[183  90 113 139 122  89 117]  N
[183  90 113 139 122  89  96]  V
[166 169  93 139 126 103 123]  Y
[145  91  97  77 103 126  99]  U
which: [103 126] -> U
which: [183  90 113 139 122  89 117] -> N
which: [145  91  97  77] -> U

[149 128 135 133 137 127  79  71  96 120 135 146  92 141 132]  L
[118 147 110 120 101 118  93 142 181 120 168  99 147 127 104]  D
[120 166 110 120 181 118  93 127 142 147 101  99 120 168 104]  H
which: [120 135 146] -> L
which: [181 118  93 127 142 147 101  99 120 168] -> H
which: [118 147 110 120 101 118  93 142 181 120 168  99 147 127 104] -> D
which: [181 118  93 127 142 147 101  99 120 168 104] -> H
which: [133 137 127  79] -> L
which: [120 101 118  93 142 181 120] -> D

[167 167 123 119 123 117  94 162 139 100 107 127 159  99 132 164 147 166
 116 149 149 117 137] : M
[167 158 118 113 134 111  95 132 163 136 107 123 151 154 114 128 107 134
 142 153 145 121 119] : T
[182 169 107 112 121 100  85 116 169 140 106 135 152 164 109 128 103 132
 134 165 145 119 122] : G
[ 93 110 165 153 151 171 176 150 109 131 158 133 118 106 160 146 164 141
 140 105 131 146 150] : B
[ 93 127 170 148 136 175 154 106 113 133 154 141  97  90 165 161 164 145
 131  92 140 126 169] : E
[155 151 132 108 159 123 103 166 164 132 100  99 159 147 116 127 107 139
 162 142 152 124 109] : C
[157 150 126 109 154 118 103 162 162 132 101 103 160 150 113 124 106 136
 157 146 148 125 108] : P
[175 167 114 112 124 107  87 115 167 138 107 132 147 156 113 131 106 134
 136 157 147 117 125] : A
which: [162 142] -> C
which: [148 125] -> P
which: [ 97  90 165 161 164 145] -> E
which: [103 166 164 132 100  99 159 147 116 127] -> C
which: [166 164 132 100  99 159 147 116 127 107 139 162] -> C
which: [162 132] -> P

[124 122 131 110 120 124 138 134 136 124 134 120 126 135 129 121 106 130
 124 125 136 126 121 131 126 129 136 136 117 134 126 140 149 116 119 133
 126 126 136 122 128 125 150] : S
[136 124 119 141 118 122 131 130 119 134 126 126 113 135 126 116 151 127
 139 119 129 130 139 125 124 123 126 110 142 133 123 133 135 137 127 115
 131 130 131 131 113 165 143] : X
[130 130 120 111 139 141 130 129 124 143 129 127 125 130 126 131 123 134
 119 134 114 123 131 131 120 126 129 108 121 119 125 130 135 113 140 109
 118 127 118 124 138 133 114] : Z
[127 124 125 146 132 128 129 131 154 130 128 113 151 147 129 132 165 124
 134 127  96 134 138 131 129 128 127 121 124 133 127 152 122 102 113 128
 121 130 130 121 124  80 144] : Q
[124 129 112 159 128 137 121 122 145 115 124 122 111 127 129 128 148 124
 121 132 128 118 121 131 136 136 126 129 117 133 112 116 113 131 126 133
 130 135 128 139 117 152 127] : K
[124 129 112 159 128 137 121 122 145 115 124 122 111 127 129 128 148 124
 121 132 128 118 121 131 136 136 126 129 117 133 112 116 113 131 126 133
 135 129 133 120 126 123 153] : W
[133 135 132 170 127 127 115 123 130 133 127 139 131 126 125 132 121 120
 132 119 126 122 125 122 124 141 127 127 131 128 128 124 132 130 141 131
 132 139 123 125 136 117 114] : J
which: [124 129 112 159 128 137 121 122 145 115 124 122 111 127 129 128 148 124
 121 132 128 118 121 131 136 136 126 129 117 133 112 116 113 131 126 133
 130 135 128 139 117 152 127] -> K
which: [131 123 134 119 134 114 123] -> Z
which: [124 141 127 127] -> J
which: [124 129 112 159 128 137 121 122 145 115 124 122 111 127 129 128 148 124
 121 132 128 118 121 131 136 136 126 129 117 133 112 116 113 131 126 133
 135 129 133 120 126 123 153] -> W
which: [136 126 121 131 126 129 136 136 117 134 126] -> S

[104 136  73  76] -> Big
[104 188 169  99] -> Kiris
[114 126  90  93] -> Pidob
[114 159 169 186] -> radaf
[145  77  98  96] -> Gik
[ 78  97 133 151] -> kuzil
[104 188 169  91] -> Les
[187 100 143  99] -> sasar
[166 133  97  92] -> Tetuv
[176 137 186 176] -> Gedel
which: [104 188 169  91] -> Les
which: [187 100 143] -> sasar
which: [159 169] -> radaf
which: [133  97] -> Tetuv
which: [104 188 169  99] -> Kiris
which: [187 100] -> sasar

[108 128 160 151 100 102 127 144 133  91 147 143 151]  teb
[108 128 160 151 100 102 127 171 102 150 152 155 168]  lel
[108 128 160 158 100 102 127 144 133  91 147 143 151]  buk
which: [128 160 151 100 102 127 144 133] -> teb
which: [151 100 102 127 144 133  91 147] -> teb

